Each path below is one point turned by a fixed rotation once a step. After each direction that follows a path, write how fast that rotation turns it, in degrees per step (0 if it stays still).
Each turn is a multiple of 5 degrees from 10 to 175, or 0.
Each row of a path follows its step; steps can be skipped.
path 1
step 0: [-24 -13  -5  -5  13   9 -25   9  -4  18 -10  -6   9   4 -21   0  13  17
  12  11   7   5  16  13   7 -15   5   5  -9  13  16   6  13 -10  -2   3
  30  -9  11   1  -2   6]
step 1: [  7  15  11  -2   3   2  22 -17   7   7  -6 -14   3   5  -1  16  24 -23
  -6   4   3  11  -5  -6 -30  -4   6  -5   4  -8   0 -23   1 -14 -12  16
  19   2 -11 -18  -9 -12]
step 2: [ -9  21  -8  -6   0   7  -6  19  -9  -7   6  18  -6   6  -3 -10  10 -18
  14 -20   5   4  -1  15  -4  19  16   8 -10  -2  19  24  -4   3  22 -14
  16  -5   7 -18 -14   4]
step 5: [  0  -7 -15   2 -14   4  -7  10  -5 -11   6  18  -4  -5   2 -21 -18 -11
  13   7  -3  -7   7  34 -13 -20   4  10 -25   3  11  12   6  -1  -5  -6
   4   9  -4 -13 -19 -17]
step 6: [ 26 -10  16  -2 -14  -3  11 -11  14  12   9 -13  28  -5  -8   2  22  10
   5  31 -10   6   3   5   4   1 -12   9   1   3  -9   9   1  13   4 -12
  28   7   7  -2   0  10]
step 7: [ -4 -14  -4  -9  16   3  25  -1   1   1  -2  -8  -7  -8   8  -8 -15 -27
  -2  -9  -2 -17   2  10  -7  24   9  15  -1  -2  14 -11  22  11  -2   0
  21 -14 -16  16  -9 -13]
step 10: [-10   3   5   2  16   8 -17  11 -14  -1   6   2  -5   6  -3 -12  12 -18
 -12 -20 -28 -12   9  28   7  21  -4   2   5   4   0  -3  19 -13  14  -7
   6  -8 -20   2 -14   5]
step 12: [-10   5   7   7   8  -4   6   0   1  -8  -6  22 -14  13   7   0  28 -21
  18  17  -7   0 -14   0   0   0 -19   9  25  -9   3  -1 -10   5  -5  -7
  32   6 -15  14   1  -3]
step 13: [ 13   4   8  -1 -15  -7  -6  12  -9  -1  10  -5  -2   2  -8 -21  -4   3
 -15 -25 -26  -6   7  23  -8   3   1  17  -3  -5  20   2  -4  -8   0  -4
   6   4  -8 -13  10 -37]
step 14: [ 13  19  25   5  -3 -10  -6  12   3   1   7 -16 -11 -12   7   1 -15   2
   7  35  -7   2   8 -11  14 -10   9   3  -1  -9   8   4  -7   5   2 -12
  33  -7  11   7   4  19]
step 16: [  9   4   5   8  17  -4  -7   5   1  18  10   3   0   9 -15  21 -11   4
  -8   4 -29  10  16  26  -9  -6  19  19 -16  -7   1  -1  -4  -6  -1   4
  12   5   3 -33   5   1]
[ 4  1  0 -4  5  2  4  1 -4 -3 -4 -2  2 -3  5 -4  3  2  7  2  3  6  2  5
 -7  2  6 -3  1  4 -1  7  2 -2 -6  3 -2 -3  3 -4  4  2] => 20
[-5 -1  0 -2  3  0 -5 -4 -3  1  2  2  1  1  1  4  8 -2 -5 -2  4 -3  3 -3
 -1  3 -2  2  2  3  1 -4  6 -3  0  8 -1 -7  6 -6 -4  4] => 40
[  1  -1  -4  -5   3   1  -6   3   4  -1  -7   4  -1  -7  -1  -1  -1   1
   4 -10   1  -7   0   5   1   2  -3   4   0 -10   2   0   2  -3   0  -3
  -2   2  -2  -4   1   1] => 135
[ 0  0 -3  3  2  4  3  5 -2 -3  2  5  1  4 -4  1  4  5 -6  2  5 -8  1  7
  0 -5  2 -3 -2  1 -1  2  4 -4  2 -4 -1 -6  0  3  4 -7] => 140
[ 7 -2  0 -3 -3  0 -4  3 -6 -6  0  3  2  4  7 -6  0  0  3  3 -5 -6 -4 -5
  0 -3 -6  5 -1 -1 -3  3 -2  0  2  7  1 -2  1  0  1 -4] => 45
[-2  9 -2  6 -7  1 -4  4  5 -5  1  2  0 -4  7 -2 -4  0  2  6  6 -1  0  2
  0  3  1 -5 -3 -3  3  1  0  1  2  1 -1 -2  6 -2 -6  2] => 120
[  0  -3  -2  -5  -6   0   1   0  -3  -1  -2   0   1  -5   1  -4  -6  -1
  -6  -2   7   2   2  -5  -7  -4   1   1   2   1   4  -6   4   4  -5   0
  -2   1  -3  -1  -1 -11] => 175
path 2
step 0: [ 20  -4 -15  22   3 -10   0  -8  15  -2   7 -12   9   2  16 -16  15  -2
  -2   5 -19   1  13  -9   3 -11  -1 -10  10  -1   1  -2  -3   9  -9   6
 -21   5   6  22  25  16]
step 1: [ -9  -7  17  10  -4   0   8  -9 -19 -16  14 -10   7   9   9 -15  10   9
  19   6  15  18   2  -5   0  -9 -11  22  -9   7  -6  -7 -10  15  14  -6
  12 -22  -7   0 -18   3]
step 2: [  0  -6  -3  17   0  -3  -6   2  14  28  20  21 -10 -21  -1   2 -12  -8
  13  21  15  -6  17  -5   0  -2  -9   0 -22  -6  -2  -8  12  -9 -11  -9
  -8  -2  16  -3   4  -7]
step 3: [ -4 -11  -3  16 -18  -1  10 -10   7 -31   7 -21   8  -9   4  12 -11   8
   1  -3  -3  -7   3  -2   0  16   5  -6  -8  -3   3 -13  -2  11 -16   2
 -13   6 -23  12  18  20]
step 4: [ -2  23  -9   5  11   6   4 -16  -6  -6  15   8   2  14   9 -24  10  -7
   8  16 -17 -11   6  -5  10  18  -6  28 -17  -8  11   6  -9  15   4  -2
  13 -10   4  -3  -8  -2]
step 5: [ 15  -3   1  15  -3 -17 -20  -1  -1  -6  19  17  10 -34  -6  -2   0   7
   5 -11   7   4  13 -29   4  -1  -7   4   1  13 -13  -5  -6 -12  13  -2
 -14   7   7   6   2  -7]
step 8: [  0  -9   0  16  -1  -2  -9   1  -8  -2  21  10   0  -8   0  -6 -14   0
  -9 -14 -10 -21  22 -15  -3  15  25   1 -10  12  14  15  -4 -21  -6   3
   0  16  -5 -12  18  -1]
step 11: [ -5 -24  -3  15  -3   1  -4  -2  10  -5  -1  26 -16  -8  -1   8  13  -2
  23  -6   0   5  17   5  -4  -3  15 -19  -8   7  10  11  13 -20 -18   7
  -6  12  -1  14   7 -11]
step 13: [ 23  -6  -3  -2  -1  -4 -10   4   6  10   7  25  16  14   5 -13   2 -14
   0  13  -7   7   4  -2   7  -8   3  27  -7  -4  24  11 -27  -9 -11 -10
   2  13  -2  -4 -11   3]
step 14: [ -6 -14  12  16  -9  -4  -7  18   3 -11  -8  26 -12 -10   2  -3   4   6
   0 -25  -5   4  15 -15 -18 -15  17   5   6   6  -3 -20   0  12   5  -3
  -3  -9 -13  14  11 -10]
step 17: [-11 -25  15   4  10  16   0  -5  -7 -11  -1  22   1  12   4 -13  -7 -10
  -6  -1  -9   6  11 -14 -26  21  21   7  -3  -6 -15 -12   0   6 -11   0
   0  13   7  -8  12  -8]
[  2   4   3  -5  -1   3  -3  -7   1   2   4   1   1   1   0   4  -1  -6
  -3   4  -6   1   1  -1  -3   4   4   3   0  -1  -2   1   7  -1   0   1
   1   5 -13  -1   2   5] => 80
[  0   4  -5  -4   1   3  -3   8   1  -4  -1   0   2  -6   0  -1  10   6
  -2  -1 -10  -1  -1  -7   1   1  -5  -2  -2  -2   3  -1   3   1   1  -3
   2  -1  -4  -1   1  -3] => 70
[ -4  -4  -2   0  -3   1   0   2  10  -2  -6   7   2  -2   0   0   2  -2
  -3   5   6  -6  -3   2  -1   0  -2   3   4  -1   1 -11   0  -3   1   0
   5   0  -2  -2   3   4] => 95
[-1  1 -2  0  3  2 -2  1 -6 -9  6  2 -3  7  5  3 -2 -3 -3  5  1  2 -4  0
  6 -3 -1 -7  3 -5  3 -4 -1  0  4  4 -5 -4 -3 -3  1 -2] => 125
[-4  1 -4 -2  5  4  0  2 -7  1 -9  5  3 -2  0 -5 -6  1  2  2  0  1  3  2
 -1 -5  2 -1  3  5  8  1  3  0  2  0 -5  4 -4  3 -4  5] => 20
[ -4   3   4   3   5   5   2   2   8  -2   0 -10   1  -2   0   4  -4  -3
   5  -2  -3   0  -5  -3  -1  -1  -2   1   7   0   3   1   0  -1  -2  -3
  -7   3   3   2   6   3] => 120
